A: rows in 3 groups, each row roughly a mix of its group's directions
A (75 x 12)
[[  8.3  24.4   4.6  16.5   5.4  24.8 -19.6 -18.7   5.6  -3.9 -28.0  27.4]
 [ -8.2   4.2   2.0  21.7  27.0   1.2  -1.5  -2.9 -27.2  21.3 -14.4  34.8]
 [ 22.5  -6.2   7.5  -5.5 -35.5  12.1  -7.1  21.6  13.5 -13.8  15.5 -27.3]
 [ 25.4  18.3  17.4  15.6 -21.4   8.8 -12.6 -14.7  18.7 -14.3 -29.6   6.9]
 [-14.1 -35.1   3.3   0.2 -11.8 -11.6  -4.8  14.7 -28.8  25.5  12.3 -18.0]
 [-11.4 -40.1   0.3 -20.1   2.2 -36.3  -2.6  -8.4   0.5  17.1  -3.4  -8.6]
 [-17.6  -7.6  -1.1 -20.9 -34.8 -11.8   6.5 -13.3  12.9  -0.9   2.1 -37.0]
 [  6.9  -9.4 -10.4  -9.6  20.6   7.0 -32.4 -22.1  10.9  14.3 -21.1  28.3]
 [  6.4  37.7  -2.6  23.7  12.5  32.7   1.9   4.5 -10.8  -5.9  -0.6  22.0]
 [ 31.2 -26.9   2.9   1.5   0.2  11.8 -26.0  22.3  -1.7 -10.0  26.6  -9.5]
 [  6.7   1.5  23.1  33.2  -8.7  -5.1  16.1  28.5 -29.7   9.4  -3.4   8.6]
 [ 33.3  -5.2   8.9  -6.5   1.6   1.6 -20.8  -4.9  35.0 -29.9  -7.3   5.2]
 [-30.4   8.3  -8.8   2.6  29.3 -13.4  11.2 -24.0 -16.0  16.1 -13.4  20.0]
 [ 13.7   7.4  31.9  29.1 -21.7 -10.9  10.1   8.8  -8.5   0.7 -29.4  10.5]
 [ -1.1 -18.4  -4.7 -31.6  -6.5 -18.0 -11.5 -23.8  32.8  -9.8  -6.9 -16.3]
 [ 28.8 -20.2  12.7  -9.4 -26.6   1.8 -23.3   8.3  26.0 -14.6  -3.2 -14.5]
 [ 26.1 -15.1  10.1  -9.4 -33.9   8.8 -20.3   8.6  23.6 -13.1   0.5 -19.4]
 [ 27.5   5.3  -2.7 -10.9   6.8  16.1 -22.2  -9.7  35.3 -29.0  -0.7   5.0]
 [-27.2   9.9  -2.5  18.0   6.0  -2.5  23.9   8.3 -38.4  22.7   6.7   4.8]
 [ -9.4 -16.9 -23.1 -25.8  16.2   1.4   0.4   8.7   1.7  -4.9  39.0 -21.3]
 [ 30.4 -27.3  20.0  10.6   5.8 -16.7  -1.4  32.6  -0.4 -15.2  11.2  -0.3]
 [-28.6 -14.9 -19.7 -17.2  21.6  -7.3  13.4   9.5 -15.7  15.4  29.4  -7.3]
 [ 19.7  29.6  16.9  22.3 -24.5  15.6  -4.0 -10.9   9.7 -17.3 -22.0   3.0]
 [-28.0 -11.8 -15.5  -7.6  20.6  -6.8  17.7  14.8 -24.9  21.1  24.9  -0.4]
 [ -9.9  -7.3 -30.5 -23.6  27.7  18.7 -21.8 -12.9   4.1   6.4  20.4   6.7]
 [ 14.1  -1.7  -1.9 -10.3   3.5   3.7 -30.2 -29.7  25.8  -1.9 -28.8  16.9]
 [ 24.1  11.8  18.7  10.4 -22.7   1.2 -12.9 -14.9  22.4 -16.2 -32.5   3.7]
 [-28.8 -12.1 -18.3 -12.2  21.5  -5.6  16.2  11.1 -21.8  18.5  27.2  -3.4]
 [ 19.9 -29.5   0.4   1.1  -0.8   7.7 -16.6  27.4 -11.3  -4.9  33.4 -17.0]
 [ -4.5  -9.0  -0.9  11.1  35.0  -8.6  -7.8  -7.6 -17.8  20.1 -15.4  36.2]
 [  5.8  -9.5 -15.6 -21.1  16.3   8.6 -32.4 -27.7  23.0   2.1 -14.2  14.5]
 [-17.6  10.8   1.6  25.8   2.3   2.7  20.2  16.6 -40.3  20.5   6.5   6.7]
 [-14.2 -36.4 -12.8 -23.6  24.6 -20.8  -1.8   7.5  -5.7  18.9  13.3   1.9]
 [ 25.1 -39.8   5.4  -7.5  -2.9   1.3 -36.1   8.8   6.5  -2.3  10.0  -8.7]
 [-23.5  20.7 -12.8 -20.0   3.2  -6.4  10.3 -36.7  21.8 -12.9 -10.8 -10.3]
 [ 18.7  23.7  21.8  23.8 -30.6   6.2  13.9   8.8   2.1 -21.2  -5.5 -15.2]
 [ 22.8   9.9  11.8   3.3 -13.7   1.9 -18.9 -23.5  25.2  -9.1 -35.3   9.2]
 [-25.5  35.6  -1.7  13.4  -0.7  -5.1  34.9  -8.2 -13.3   8.3 -13.8   8.2]
 [  6.0 -13.8   5.5  19.5  18.1   5.7 -12.7  17.4 -28.1  26.1  -5.4  30.9]
 [ 10.5  30.7  17.8  18.8 -31.9   4.9  14.4  -3.2   8.0 -22.9  -9.5 -15.9]
 [ 27.6 -29.4  13.4  -3.9  -2.6  -6.0 -34.5  -2.6  16.8   1.1 -20.0  12.9]
 [ 10.5  19.0  24.3  23.3 -20.8  -1.9   2.2 -11.7   2.2  -1.9 -39.0  14.4]
 [ 20.9 -33.1   1.5   0.6   1.5   5.4 -20.3  27.3 -10.3  -1.1  30.9 -11.5]
 [-34.9  23.2  -9.5   5.8  -2.3   0.3  29.5  -2.2 -27.1  20.1   2.7  -2.8]
 [-14.8   1.6  -6.4 -23.9  -6.4 -10.7  -7.0 -39.9  27.7  -7.4 -18.3 -11.1]
 [-26.4  31.4  -5.7  -6.6  -4.5  -1.8  15.0 -32.0  10.5   3.8 -27.0   5.3]
 [ -8.7 -18.7   8.1  14.5  -5.8 -14.3  15.9  28.4 -34.9  17.7  16.2 -11.0]
 [-19.7  -8.5 -24.3  -7.9  30.9  11.6  -3.9   4.7 -20.9  21.4  25.6  11.1]
 [-27.4  -0.4 -10.4   1.3  12.6  -1.9  25.2  17.9 -29.7  15.5  28.1  -4.6]
 [-38.0  18.9 -10.1   3.0   1.8  -5.4  24.7  -9.8 -22.3  25.4  -9.8   5.4]
 [ 12.8 -11.4  17.5  26.9  -8.7  11.0 -18.0  16.7 -26.4  22.2 -13.3  20.7]
 [-25.0 -17.0 -19.1 -13.6  24.9  -5.1   8.3  11.6 -20.0  20.2  28.1   1.6]
 [ 27.3 -18.3  26.1  18.5   2.7 -23.8   9.8  30.4  -2.9 -13.8   0.0   4.9]
 [ 13.8  10.1 -18.0   0.1  15.2  29.8  -4.7  19.1  -2.0 -14.8  39.4  -4.2]
 [ 16.0  -8.4   7.4  23.4  13.8  12.9 -16.9  17.7 -25.7  21.7  -4.6  29.6]
 [ 12.3   4.6  11.9  25.2  13.3  -9.0  26.6  35.0 -21.0  -3.8  13.4  11.9]
 [ -2.4  25.0   4.7   8.0 -11.3  20.1 -17.0 -30.7  12.3  -5.0 -33.4  12.2]
 [  5.2 -34.9   8.0   9.6   1.5 -12.2  -2.2  31.5 -27.8  15.4  18.0  -5.5]
 [-19.6   1.5  -2.3 -21.3 -17.6 -14.4  -0.5 -35.8  23.0  -6.1 -19.3 -18.3]
 [  3.3  -5.3 -25.7 -20.8  24.2  20.9 -32.9 -18.4  12.8   2.3   7.0  11.1]
 [ -5.6  33.9 -13.5 -10.8   4.7  15.5  -1.7 -31.1  26.5 -11.7 -16.3  10.2]
 [ -3.7  -0.8   3.9   7.1  21.4  -5.0 -17.7 -27.4  -1.1  11.4 -34.0  31.7]
 [ -9.6  -8.0   0.0 -16.9 -37.4  -6.5   9.8   2.1   9.0  -2.8  13.4 -40.8]
 [ 11.9  13.2  -1.5 -13.8   2.2   6.8 -14.9 -27.3  37.9 -21.4 -20.7   8.1]
 [ -4.3   6.5   6.7  31.2   8.2   7.9   9.6  20.8 -38.0  19.6   0.7  18.9]
 [-13.4  35.1  -9.9 -10.5  -5.8  11.1   4.9 -33.8  22.7  -9.8 -19.0   1.0]
 [ 24.2 -13.0   9.5  -3.1   1.9   2.8 -34.0 -15.4  24.1  -5.9 -27.0  17.5]
 [ 22.3 -11.8   5.7   0.0  19.6   0.1 -31.1 -13.7  17.8  -4.1 -23.2  28.9]
 [ 37.4 -19.2   9.9  -3.6  -2.7   4.1 -26.0   7.2  23.5 -25.7   7.0  -4.9]
 [ -7.0  14.1 -13.7 -23.4  -0.4  13.2 -15.5 -34.0  32.3  -7.8 -16.2   1.7]
 [ 35.4  -2.3   4.2  -5.9   6.3   9.7 -24.7  -5.2  32.3 -26.1  -4.2   9.0]
 [ -1.7  35.6 -14.6 -10.8   1.4  23.1  -1.8 -24.9  26.8 -20.6  -3.5   0.1]
 [  8.8  -1.1  -1.9   7.9  -3.9   7.4  18.0  40.7 -17.5  -1.9  35.3 -12.8]
 [-25.2 -10.5 -19.0 -11.0  20.1  -3.1  15.1  15.8 -20.4  13.2  34.0  -7.4]
 [ -0.1   7.5 -13.5 -20.3  -7.8  18.4 -27.1 -35.0  26.7  -5.2 -11.5  -5.2]]

one row of each group, then the others: which group is each in?
[ 14.2   6.4  24.2  30.9  -7.9   0.0  -3.5   4.8 -14.0  12.1 -30.6  27.5] : (53)
[-18.6  12.0 -14.7  -2.7   6.5  -2.9  34.2  17.7 -15.5  -2.2  33.2 -17.9] : (6)
[-35.1  22.5 -16.2   2.9   4.5   6.3  23.8  -4.4 -26.3  23.2   5.6   1.8] : (35)

[ -0.5 -10.6   5.8 -20.3 -37.9  -3.9 -11.1 -16.1  23.6  -7.1  -9.5 -28.7] : (6)
[ 28.1   7.5  24.1  16.2 -22.6  -1.8 -10.6  -7.6  16.3 -12.8 -33.1   4.5] : (53)
[ 16.9  18.4   9.0   8.3 -11.8   8.5 -16.9 -26.8  18.7  -5.9 -36.2  15.1] : (53)
[  0.8  33.1   2.7  24.7  10.4  28.0  -6.1  -8.6 -11.1   1.1 -17.8  27.5] : (6)
[  8.1   2.5  -2.3 -21.1  -9.4 -11.0  -8.4 -32.4  36.3 -12.6 -21.4 -11.4] : (53)
[ 35.3  -9.9   9.7  -0.4 -22.6  13.9 -15.4  26.7  15.8 -16.1  12.8 -12.3] : (6)
[-27.8  35.6  -3.4   3.8   2.3  -6.9  31.7 -15.7  -2.4   5.6 -19.7  10.9] : (35)
